Each path below is one point turned by a fixed rotation once a step. After each direction that follows a path, write how fast that rotation turns it, in degrees each step (0 if it stays still).
Each turn is a multiple of 5 degrees from 10 to 175, or 0.
Each row of a path follows its step; steps can be skipped.
path 1
step 0: [ 16  -4  12   5  16  11 -13  12 -28  14  -5 -10   9   7   9   2  -2  -1
   2  -4   2  -8  -1   6  -8 -15   8   5  -4   3  17  -7   5   3  -7  -1
  -3  -7  -3 -17  -6 -28 -12   8  -3  -8   0  20  -3  -3   1  -7  13  -1
   5 -12  -2  -5  -8   8   6]
step 1: [ 15   3   1   8  -6 -15  -2   2  -9   4  -4   2   3   5   5  15  -9 -16
  -4   4   6  20   1   5  -5   7 -20  -7 -11  -7   5  -7 -12   3 -14 -11
   2  16  26  -4   3   3   2 -14 -20   0  -6 -12  -6  -4   2   7   1  16
   6  -1  16   3 -11 -14  -5]
step 2: [  5 -12  11  12  13  -5   0 -10  27   1  12   8  -7 -14 -18  -9  -7   4
 -17  -3  -6   9  -5  -5  -3   4  -6 -20   5  -6   7   1   0  -8   5  -1
 -16  -2 -13   4   6  20   9 -15  -1   1   9 -15  15   4  -1  -3 -10  -4
  -8   8   2   5  -2  -9  10]
step 3: [ -2  -2  -3  -7  20  -5   2 -11   8  -7   3  -8   7  -8  -1  -8  17   2
  10 -14   1   7  -1   4  -4  -3   1  19  18   8  -3 -10   9  -4   6  13
   2   2  -6   4   6 -14 -17   0  11   2  10   7 -11   7   0  -6   1   1
 -19  -2   0  -3  13  25  26]
step 4: [-18  16  10   9  -6 -11   2  11 -15   1 -16   1 -13  15   5   7  -1 -13
  18   4   4   2  -6  -7  -3   3  10   8  -2 -12  -3 -24  -8  -3   6  -1
   9  10   7   4   0 -15 -14  12   3  -7 -13   3   7  -1  -2  11  18  -4
   9   2  -7  22   9   2  -1]
step 5: [ 24 -22  11   4  -8   3  -9  10   4  15  -9   8  -7   7  -6   1  -9   7
  -5  13 -18   4  -2 -16   3  -4   5  -3 -20  -1  16   1  -1  -8 -12   3
   1  10  -9 -14  -5  -2   1   5   7  -3  -1   4  11  -2   9  -4  13   1
  17   0   2  -8 -22 -17  -1]
step 6: [ 15 -12 -19   5  -3 -11  -8  -7   5  -2  16   1  11   4  -1  -2  -4   5
  -1  -8  -7  16  -5 -13  -8  -9 -15   1   3   9  -6  10 -13  17  -6  -4
  -6  -2  11   3   9   7  -1   0 -11  -4  15  -5 -15   4   4 -26  -6  12
  -3  -6  26  -3   3  -1   7]
step 7: [-15   0   9   6  10 -14  14 -20   1   2  -1  -1  -9  -6   3  -4  -2  11
  -7 -23  14  -6  10   5  -4  -2  10 -17   1   3  -2 -11  -9   1  11  -2
  -8  -7   2  25   1   0  -9  -5 -15  -8   4  -9   8   0   0  -4  -8  -2
 -12  -1  -5  31   6   8  -1]
step 8: [ 14   9  14  -5  19   3  12 -13   5  -1 -19  12  -6  12   5   9   3  -1
   0   5   5  -9  13   1   7   7   7   9  -2 -12  15  -5  17  -9  -2  18
  12  10  -3   7  11  -8  -2  -2  19  14   0  15  -1  -3  11   5   6  -8
  -2   3  -9  -1 -12  17  13]
step 9: [ -3   0 -13   5 -11  -3 -12   6 -11  -3   5   6  -4  21 -14   8   0 -11
   1  19 -14  -2 -16 -18  11   4  -5  14  12  -5  -3 -13   0  13   2  -9
   6  11   2 -12  11  -6  -2   8  21  12  -2 -19  -2  -8   3   8   1   3
  10   2  18   4  -4   3  -1]
Speeds:
[-4  2 -4  2  1 -3  0 -1  0 -2 -1  2  3 -1  1  2 -1 -4  2 -1  1  2  1 -4
  0  2 -1  1  1  1 -4  1 -4 -1 -2  3  1  1  0  0  0 -5  7 -1 -2  4 -3  4
 -5  1 -1  1  0  3  1  3  6 -2 -1  2  1]  140
[ 0  3  0  0  0  0  4  2  1  0 -3  4  1  4  0  4 -1  1 -4  7 -6  3  1  0
 -1  1  1  0 -1 -2  2  0 -1 -3  1 -1  2 -4 -2 -1  0  1 -4 -3 -2  0 -4 -4
 -2  2  3 -1  0  2 -3  4  0 -4 -2  1 -2]  100
[-3 -2 -1 -1  0  2  5  0  2  2 -1  1 -3 -2  1  1 -2  4  4 -5 -2  7 -2  1
 -3  1  1  5  3  2 -1 -1  0  2  3  2 -5 -4 -3 -1  2  2  0 -3 -3  2  2  0
  0  0  1  0 -6 -3  2 -3  1 -2 -1 -1 -1]  90
[ 1 -2 -2  3  1  2 -2  4 -3  3  1  0  0 -3  1  0 -2 -4  2  5 -1  1  1 -5
  2  0  6  3  0  6  0  0  0  2  1  0  2  2  2 -1 -4  2 -1  1  0 -7 -5  3
  2 -1  2 -2 -3  2  3 -2  0 -1  1  0  0]  70
